A hidden rule labels the rows of this table. It goes by one to three of the table's principal directions, not those with the most spread.
[ 51  -6  11 -37  30  20  13 -27 -12   6  25 -23   0  28 -19  38 -18  13 -22 -19 -49   2  51 -52 -17 -62  47  -7   7  16 -28  23  99  21   0  16  14] A
[  3  15 -28 -50  -5 -23   6  -5  -6  13 -44  14  24   1  -1   0 -17 -14  21   2   9  27  10  21  25 -26  -2  -6  32 -21  -5 -27  -6  21 -19   1  26] A
[ 26   2   3 -12  23  -8  51 -14   9  34 -25 -20   8 -26  -3   5  19  -4 -38 -19 -17 -39  55 -19  -9 -63  21 -11  30 -32 -33  25  56   3  -5   9   0] D
[ -2   4  41   4   4  21 -47  41 -68 -90  58 -30 -22  88  -4   6   8  15   0 -32  10 -41 -65 -50 -31  49   4  29 -77  74  56 -34   2  22  -8 -12 -34] B
[ -8   2  13  45  -1  31 -25   8   7 -34  49   1 -31  21   5   6  -8   8   2  -6 -16  -4  -5 -13 -14  46   9  29 -51  36  23  27  -7  -4  29   5 -33] D
[  -8   -1  -85  -27  -67  -85  -19   24   47    8  -34   30   -8  -57   21  -84  -37    2   89   86   57   66  -62   98   88   33  -34  -14   31  -36   25  -66 -127  -24   -2  -30   30] D
[ 70  -7 -38 -86  40  27 -13   4  -3  -9 -38  -3 -17  55  21 -15 -35 -10  78  15  -1  67  21   2  58  18  11   1   9  46  21  -2  -7  15 -40  -1 -20] E
[ 17 -20 -18  -8  16  -2  24 -33  15  23 -14   1  12  -6  -7  18  23  -9 -21  21 -10  24  33  27  -1 -33 -10  -4  41 -42 -47  37  29   1 -11  -3   7] F
[-12  15  26   9  24  23  12  18 -11  -9  32 -37   5  10  -5   3  13  -6 -34 -37 -39 -56  23 -51 -24 -25  17  14 -26  22 -24   2  48   8  22  12 -11] D
[ 23  12 -67 -92  20  -6  43 -14   5  19 -74   8  10  17 -14  -7 -24 -48  36   9   1  58  39  45  43 -39 -16  -2  62 -47 -35  -4   0  29 -25   1   3] F
[ 50 -11 -52 -45 -28 -30   3  -2  20  -9 -15   7 -42  11  -9  -2 -47   4  43  19  21  51  -6  33  42   5  19  -3  16  -6  23 -11 -11   6  -2   3 -12] D
[  56  -12  -82 -124   50   10   61  -13   19   33  -84  -18  -13   12  -15  -22  -11  -57   37   27    6   80   52   59   69  -66  -20  -23   95  -58  -80   12   28   19  -23   -7  -16] F
[  4   1   6  60 -42 -30   0 -43  27   7  18  30 -25 -52  -7  32 -17  35 -21  22  -1 -17  11  16 -27   4  33   5  -6 -22  29  12  -3  -9  25  19   8] D
[-86  31  51  79 -14  10 -26   3 -12  -7  50   0  57 -12   6   6  28   8 -48 -27 -44 -64  -3 -34 -52   6 -11  32 -46  11 -14  -9  -7   1  29  11  33] A
[ -2 -22  76  34  22  36 -45  41 -42 -29  32 -29  16  54  35 -14  49  35 -19 -44  18 -41 -44 -54 -19  36   1  -7 -53  63  34  13   2 -16 -29 -24 -15] D
[ 103  -22  -96 -118  -48  -75   35   10   40   18  -72  -23  -47   -5   12 -102  -63   16   79   44   57   74  -21   77  116  -49    4  -38   78  -48   -3  -32  -47  -13  -28  -25    7] F
[ 50 -15 -12 -48  31  22  98  11  39  63 -73 -49  -7  -4  16 -65  11 -14 -27 -63  -3 -14  74   3  39 -88  17 -33  61 -67 -64  81  41 -20 -11  -6 -29] C
[-49   1 -23  28 -36 -14 -21  22  33   5   8  17  17 -14  13 -30  -8  -5  28  12   4  29 -25  39  25  40 -22  11 -11 -10   3  -7 -70 -18  17  -6  13] D
[-37  39   2  20 -18  -8 -57   5 -39 -56  28  48 -23   7 -26  79 -33 -18  27  11  11  -7 -37 -19 -35  81   5  36 -59  65  82 -75 -17  37  19  28 -13] D
[ 10 -12 -45  -6   0   2  89 -22  66  67 -52   2  -7 -41 -12 -15 -13 -31  -6 -11 -24  18  71  32  14 -29   0  -8  52 -73 -42  66  -6 -25   8  20 -14] D
[ 88 -81 -30  -3 -13  -8  48 -16  54  24   8 -13 -67  -4  -3 -43 -17  40  22  36  24  62  -6  35  30   0  21 -48  32 -41  10  87 -17 -59 -17 -31 -25] F
[ 17 -12 -22  -6 -48 -57  15   7  22  14 -26 -16   2 -29  22 -86   8  27   3  26  42  -3 -37  52  42 -30 -26 -19  38 -53 -15 -10 -53 -28 -11 -31  20] C
[ 19 -25  -3  23 -21   6   1   1  19 -16  55 -13 -34  21 -14  -1 -17  20 -12  -8 -16  16  -6  -7  -8   3  18   5 -21   0  -2  44  20 -14  26  -4 -14] F
[-18  -7   9  17  10  20 -25  14  -3 -15  10   1  -6   4  17 -27  17   1  17  21  16  10 -32  15  10  36 -26  -1 -14  16   4  -1 -40 -15   0 -19 -13] F
[-15  34   9 -32  25  38  -6  24 -24 -19  -4  -9   4  43  -5  21 -24 -24   6 -60 -24  -9  25 -39  -2  -6  25  18 -27  34   6 -12  34  36  12  19 -15] D
[-32 -13 -34  36 -81 -53 -25  16  40 -10  41   9  -3 -18  -1 -39 -27  26  21  28  11  32 -54  51  26  27  -8   6 -12 -25   9 -19 -71 -25  30 -12  29] D
[ -25   23   57   74  -54  -42    1  -10  -12    3   38  -12   23  -43    5  -24    7   52  -59  -20  -15 -105  -21  -49  -53  -23   11    8  -30   -1   21  -23   -5  -18   16   10   39] F
[-16 -30   3  24  15  38 -28  19  16 -10   8   2 -10  22  25 -21  25   1  22  13  20  42 -23  36  22  52 -21  -2 -13   9  -1  35 -45 -23  -2 -23 -27] F
[-53  42  34   0  37  40 -41  26 -54 -47  13   3  -1  25 -16  72  13 -35 -15 -37   0 -37  -4 -35 -34  26   9  25 -45  56  13 -55  42  50  25  23 -29] F
[ 43 -11 -14 -48  26  37 -19  -6  -5 -11 -38   8 -26  39  21 -20 -21   0  56  15  23  60  -4  25  43  29  -5  -8  12  26  19   9 -27   2 -28  -9 -25] D
[ -9  18 -29 -46  47  36  32 -14 -11  -8  -8  -5 -16   9 -39  32 -10 -54  -2   7 -29  21  38   6  -8 -30  -7   9  23 -18 -51   0  46  33  22  12 -21] F
[ 13 -27  -3  15 -24  -9 -14  26  12 -24  21 -18 -27  16  20 -58  -4  31  33  18  23   7 -49  18  24  43  -1  -4 -25  14  35   0 -66 -32  -6 -24 -17] D
[ 13  12  -1  -5 -36 -37   7 -12 -10  -5 -12   5  -8 -17  -3 -28 -20  21  -1  10  20 -19 -25   7  -1 -17  -3  -6  10 -18  21 -26 -21  -2  -6  -5  18] F
[-43  14  44  67 -15 -15 -10   1  -3  -1  39 -10  21 -35   0  28  36  19 -66 -22 -15 -74   5 -25 -45 -20  17  13 -26  -4 -13  -9  35   3  32  13  13] C
[ 66   7 -19 -71   9  -2  21 -18 -22 -14 -29 -12 -44  17 -16 -10 -44   3  27  11  12  10   2  -6  17 -29  18 -14  24   8  15 -27  22  18 -15   5 -13] F
[  5   1  33  15  -4  11  16   5  -5  15 -21  -5   9  10  15 -15   3  15 -14 -46   3 -34   7 -29 -13   3   8  -5 -10   6  25  22  -8 -14 -18   5  -5] D
[-30   0   7  29  -5   7  -5   9 -15 -31  36   6 -15  13 -24  29   8 -12 -17  -4   1 -11 -23  -5 -34  29  -8  15 -28   4  13   1   1   6  18  -1 -18] G
[-43  34  -7  13 -22  -4 -18  35  14 -14  13  -4   1  -5   6  -3 -17  -9   1 -35 -10 -19   6   0  14   4  19  24 -31  10   0 -25  -4  17  43  16  -6] D
[-18   4 -20  -3  -4  -5 -25  14   0 -17  19  11  -4   1  -5   1  -7 -15  25  27   4  26 -24  15  12  28 -20  10 -11  14   3 -24 -22   4  12  -6   0] F
[-34  18  19  -6   9  19   0  32  -4  13 -26 -14  29  10  14  -5   8 -14  -5 -56  -3 -24  13 -18   7  -2   7   1  -9  13  -6 -14   0   6   1  13  -2] D
[-37  64  72  37 -13  34 -65  17 -66 -58  36  19  -1  43   2  48 -40  17  -2 -70 -17 -71 -24 -92 -56  58  33  42 -97 107  95 -58   7  37  16  39  -8] D
[-36 -14 -24  41 -40 -63 -11 -46  23  32  27  55  46 -63 -26  51   6   6 -12  69 -10  39  -8  35 -26  -4 -17  -9  27 -49 -12  -9 -12  -8   2  -2  73] A
[ 30  -7  35 -13  66  68 -20   4 -32 -27  22 -23 -12  56  11  19  17  -3   2 -16 -25  -7  19 -52 -14  16  11  10 -32  65   2  25  47  11 -14   0 -35] A
[ 60 -31 -40 -54  49  25  17  -5  16  -4  -1 -32 -24  27  13 -52  14 -11  26  48  -8  54  18  32  47 -29 -21  -7  36 -16 -59  47  14  -7 -13 -34 -23] E
[  7 -21  -2 -21  36  19 -10  23  -5 -11   3  -7  -2  27   6  19  17  -6  14  -6  10  27   5   2  14   6  22 -13  -7  11   5  14  17   8 -13 -15 -17] D
[ 93 -23  21 -88  82  51 -13 -37 -78 -36  -6 -20 -23  83 -22  56   5  -2  14  22  -3  26   3 -52 -20 -10   2 -14  14  66   5 -11  84  34 -61  -1 -21] F
[  4 -34  15  11 -15 -18  20 -10   1  37 -20  -4  28 -19   7 -45  32  17 -15  21  27   4 -37  14  -2  -9 -48 -37  40 -35 -19  16 -35 -44 -37 -29  30] F
[-55   3 -10  67 -67 -46  -5 -13  57  46 -13  27  40 -69  22 -31   6  19 -10  18   3  -2  -6  54  12  10 -22   4  18 -50 -15   0 -72 -35  19   8  43] A
[ 30  15 -11 -55  18  -1  30   7 -24   0 -53  -9 -15  14 -11   9 -10 -25  11 -22  18 -17  12 -13   7  -9   1  -3  17   7  16 -28  16  20 -23  13 -24] G
[-69  -1  42  65 -15   5 -41  12 -16  -9  29  29  37  -1   2  38  24   8 -12 -12   5 -14 -35 -14 -40  58  -9   6 -42  24  37 -13 -35  -8  -2   1  19] D
[-53   6  -4  50 -28 -14 -25 -15   3   6  15  57  15 -36 -17  35  -8 -14  17  41   5  21 -35  12 -29  69 -38   8 -15   8  36 -23 -58 -13   6   7  23] F
[-124   25   59   95    4   39  -65   55   -8  -18   52   16   43   -4   16   45   49  -17  -39  -56   -7  -38  -19  -23  -37   57   -6   26  -73   39    3   -6   -5    7   47    6   -6] F
[-82  32  71  75  25  20 -20  -1 -21   5  59  -7  69 -21  -5  72  57  -1 -95 -53 -61 -87  44 -67 -77 -41  26  24 -41  10 -43   5  87  26  38  23  33] A
[ 90 -47  22 -33  28   0  53   0   9  44 -36 -46   2  12  31 -60  36  36 -30 -28  18 -14  29 -21  23 -75  16 -49  46 -33 -28  77  47 -32 -52 -34  -3] D
[-13  21  18  50 -66 -52   4  13  40  33  -7  -4  15 -54  30 -31 -10  43 -32 -45   4 -61  14  -6  10 -32  40   1  -9 -22  14  -4  -7 -15  27  18  26] A
[ 60 -16 -69 -79  -5 -53  85 -10  36  53 -85 -18 -13 -40  -8 -50  -3 -22   3  20  35  26  33  60  58 -84 -12 -38  99 -96 -55  14  10  -7 -22 -15   1] G
[-28 -10 -16  22  21  15  10 -48   9  12  33  22   7 -27 -42  58  16 -32 -26  54 -37  32  21  19 -39  -7 -31   6  25 -30 -60  20  34   3  24   9  14] F
[ 20   5 -13 -25  -5  -9 -21   8  -7 -10 -27   5  -7   2  27 -57 -13   8  54  37  28  16 -36  19  38  31 -28  -2   3  23  30 -34 -66 -11 -26 -16   0] D
[ 47   6 -28 -48  21  16 -15  -6  -5 -17 -16  13 -27  34   4  11 -32 -12  43  10   2  46  16   3  28  13   8  11   0  28  19   4  12  23 -12   3 -21] A
[ 78 -53 -13   6 -65 -74  22   0  35  17  15 -27 -21 -11  15 -62 -11  71   5  19  26  -3 -33   8  27 -19  25 -30  14 -25  32  21 -27 -49 -28 -23  21] F
[ -6 -16  56  30  32  37   8   0 -23  14  -8 -10  21   9  17 -14  51   8 -37 -23  10 -33  -6 -28 -30   1 -24 -17  -1   2  -8  42   6 -22 -27 -19  -7] F
[ 89 -11 -21 -88  32 -10  18 -34 -28  -9 -13 -33 -14  31 -16   3 -13   8  10  32 -14  13  20 -15  14 -62  13 -11  42   8 -28 -22  64  23 -33   1   9] D
[-44  14  14  20  14  -7   5  -7  -5  20  -9   9  49 -30   5   9  38 -12 -32   1 -10 -24  17   2 -19 -28 -13  -1  13 -30 -32   0   9   7  -1  -6  28] E
[ 14  25 -47 -20 -50 -38  15 -13  37  10 -31  17 -32 -31 -11   6 -63   2  22  -5   5  15  24  36  31 -15  38   8  17 -26  16 -26 -10  15  30  34   0] F
[ 43 -43 -41 -30  -8 -30  50   3  47  50 -29 -20  -3 -26   4 -47   6   2   9  21  12  35  13  34  44 -36  -9 -35  56 -52 -40  34  -8 -37 -17 -18   8] F
[ -7  16  37 -10  83  86 -20 -29 -52 -25  13  16  -7  38 -25  92   5 -35  -3  -3 -38   1  33 -55 -55  32   3  17 -26  67   5  -1  62  36  -4  29 -29] F
[-18  10  12  32 -25 -16  53 -10  35  57 -21  -6  30 -43   3 -20   9   5 -60 -51 -19 -40  47  -6 -13 -67   9  -9  29 -66 -44  50  27 -16  18   9  24] F
[  5  -5  12   2  18  25  21   6  13  22 -16 -15   7   1  19 -36   9   1  -5 -22 -10  -7  21  -9   9 -14  -2  -9   7  -7 -17  37  -4 -17  -5  -6  -7] D
Which label does each new row get?
[-50  19 -54 -16 -39 -40  44  17  51  57 -78  17  40 -54  17 -77  -8 -31  24  -1  22  25   7  75  57 -22 -40 -11  56 -85 -36  -5 -87 -19   2 -10  28]: D
[ -4  27  16 -30  57  44 -22 -23 -42  -8 -21  17  12  12  -7  48   5 -32  10  14 -15   2  20 -24 -18  10 -17  10   3  43  -6 -31  30  32 -13  18  -5]: D
[-49  14 -23  16  -7 -23   2  -1   8   6   8  31  30 -24 -18  36   6 -29  -4  13 -12  12   9  16 -14   4  -9  12   1 -27  -7  -8  -7  14  12   2  22]: F
[-76  24  50  67  26  37   5 -11  -5   8  55  -5  38 -16 -30  95  32 -18 -85 -56 -72 -64  62 -57 -80 -28  36  27 -36   4 -45  20  92  25  52  42   8]: D
[-43  10 -29  -1   2   5  10  18  41  31 -21   4  22 -32  13 -30   0 -26  17   1 -10  25  22  37  36  -7 -11  -1  18 -30 -41   6 -31  -9  23  -1   7]: D
[  2  17 -23 -32   0  14  17  16  25  17 -35 -11   2  11  17 -41 -18 -17  10 -35  -5  19  31  20  43 -31   1   5  19 -22 -34  21   0   6  14   3  -9]: D
[ -5 -10  -8  23 -20 -21   1  -9  11  -3  33  -5   1 -12 -12  -3   8   6 -19  23 -11  -2 -11   9 -11  -7 -14   7   2 -17 -22   6   3  -9  14  -5  13]: D
[-52  26  24  42  26  44   4  13 -12 -16  37  11 -10   2 -29  66   4 -39 -31 -40 -34 -35  24 -46 -55  29   9  28 -47  28   6  13  40  19  41  27 -33]: G
[-45  20  29  61 -12  -5 -14   2 -16 -31  48   4 -13 -25 -16  28  14   4 -38   1  -6 -57 -19 -17 -49  16   3  21 -40   9  14 -20   7   7  38   8  -9]: G
[-82  15  25  52 -17   2 -30  32  10  -3  30  -3  44  -9  15   2  22   4 -21 -33 -16 -26  -7  -1  -9  10  10  15 -36   2 -10 -14 -19   0  30   4  20]: A
[-38   9   4  16  -8  10  40  48  35  29 -23 -33  17 -19  32 -98  10  -5  -3 -46  -4 -36   6   5  31 -14 -12  -6  -1 -30 -25  25 -54 -34  14 -15  -9]: F
[-40   7  75  67  -7  18 -28  56 -10 -19  54 -52  23  14  41 -48  42  42 -48 -68 -12 -92 -22 -56 -18  -2  22  10 -65  38   2   7   4 -19  23 -11  -6]: D
[ -2  33  -7 -68  32  20   7  38 -24  -5 -47 -28  16  35  11 -21   4 -37   2 -53   6 -11  20 -11  34 -40  -6   5  14   7 -33 -23  33  35  -4   1 -16]: F
[ -7  12 -24   8 -31 -49  31 -47  12  25 -16  21  13 -51 -29  34  -3  -6 -32  27  -8 -12  22  26 -23 -40  -6   4  41 -56 -25 -16  17  10   9  20  32]: D
[-36 -21  18  61 -23  24 -53  27   8 -39  77  -4  -7  34  12 -25   2  22  17   9 -11  17 -56  -2  -6  74 -19  20 -62  42  21  16 -55 -29  21 -17  -8]: D
[-77  16  28 124 -93 -54 -41  13  45  11  62  20  34 -66  26 -29   0  49 -27  -2 -14 -52 -36   3 -20  34   2  24 -52  -3  26 -14 -68 -37  49   9  47]: A
[ 22  13 -25 -80  75  57   5 -19 -35 -18 -32 -12 -20  37 -23  28   3 -59  19  26 -11  37  25   8  11 -12 -35   9  35  19 -55 -20  46  38  -7   9 -34]: F
[-24   2   5 -18  42  18 -36 -21 -35 -11  14  16  43  20 -16  68  25 -23   1  30 -25  26   8  -9 -23   5 -14   9   3  25 -23 -29  34  31 -16   6  27]: A
[ -1   7  43  22   3   4 -25 -22 -28   4  21   5  37   6   4  24  16  20 -32  -8 -20 -28   0 -44 -36 -12  -6   4 -11  26  -1  -2  34   5 -13   6  33]: A
[ 13 -43  77  67  23  33 -54 -21 -29 -17  81   3  17  35   5  69  39  51 -35   0 -25 -12 -13 -67 -65  36  26  -4 -53  65  33  40  49 -15 -21  -4  14]: A
[-37  25  42   8  41  57 -63  30 -49 -56  14   7   2  52  19  31  13  -8  16 -29   7 -11 -17 -26 -12  53  11  24 -60  71  41 -25  -3  33   0   0 -31]: D
[  -3    0  -26   42  -35  -60   20  -69   45   54   -5   39   17 -101  -15   29    4    8  -29   73  -14    1   31   39  -18  -34  -12   -4   51  -61  -35    0    6  -14   17   18   50]: D
[ 34 -21  28  21  18  25  33 -20 -18 -18  30 -27 -32  26 -17  -2  23  11 -50 -11  -9 -33   3 -26 -43 -20  -6   2  -4 -12 -16  57  43 -10  -1 -11 -31]: G
[-12  22   3 -43   7  14 -58  63 -28 -45  -6 -22  15  65  39 -43  -1   0  37 -38  24  11 -33   1  53  12   4  14 -33  45  14 -39 -20  28  -7 -21  -9]: A
[ 11   0 -39   2 -34 -23 -22  12  16 -45  43  -1 -48  11  -9 -13 -32   6  26  30   7  25 -30  30  21  24   5  23 -24   5  16 -13 -21   7  33  -7 -20]: D
[ 21 -31  78  43  49  48 -25 -18 -61 -47  89 -11 -10  61 -31 111  39  25 -62 -29 -31 -39   2 -93 -97  16  43   5 -62  63  31  40 108  18 -11   5 -19]: D
[-38  13   7  18 -18 -12 -38  27  -5 -11  17   5  30   7  11   5   7   0   5 -12  -2  -9 -21  -8   2  26  -6  17 -28  26  12 -32 -19   6   6   4  16]: A
[ 67 -49 -53 -45 -38 -40  33   3  50  25 -33 -23 -25   0  20 -97 -24  32  46  34  34  61 -21  63  75 -21  -4 -36  52 -51 -10  27 -59 -44 -28 -33   6]: D
[ -3 -22  57  45  12  25  -7 -12 -22   1  47   3  10  14 -13  44  21  24 -44 -24 -16 -20  -4 -55 -58   3  15 -14 -26  20  13  40  46 -12  -6  -3   9]: F
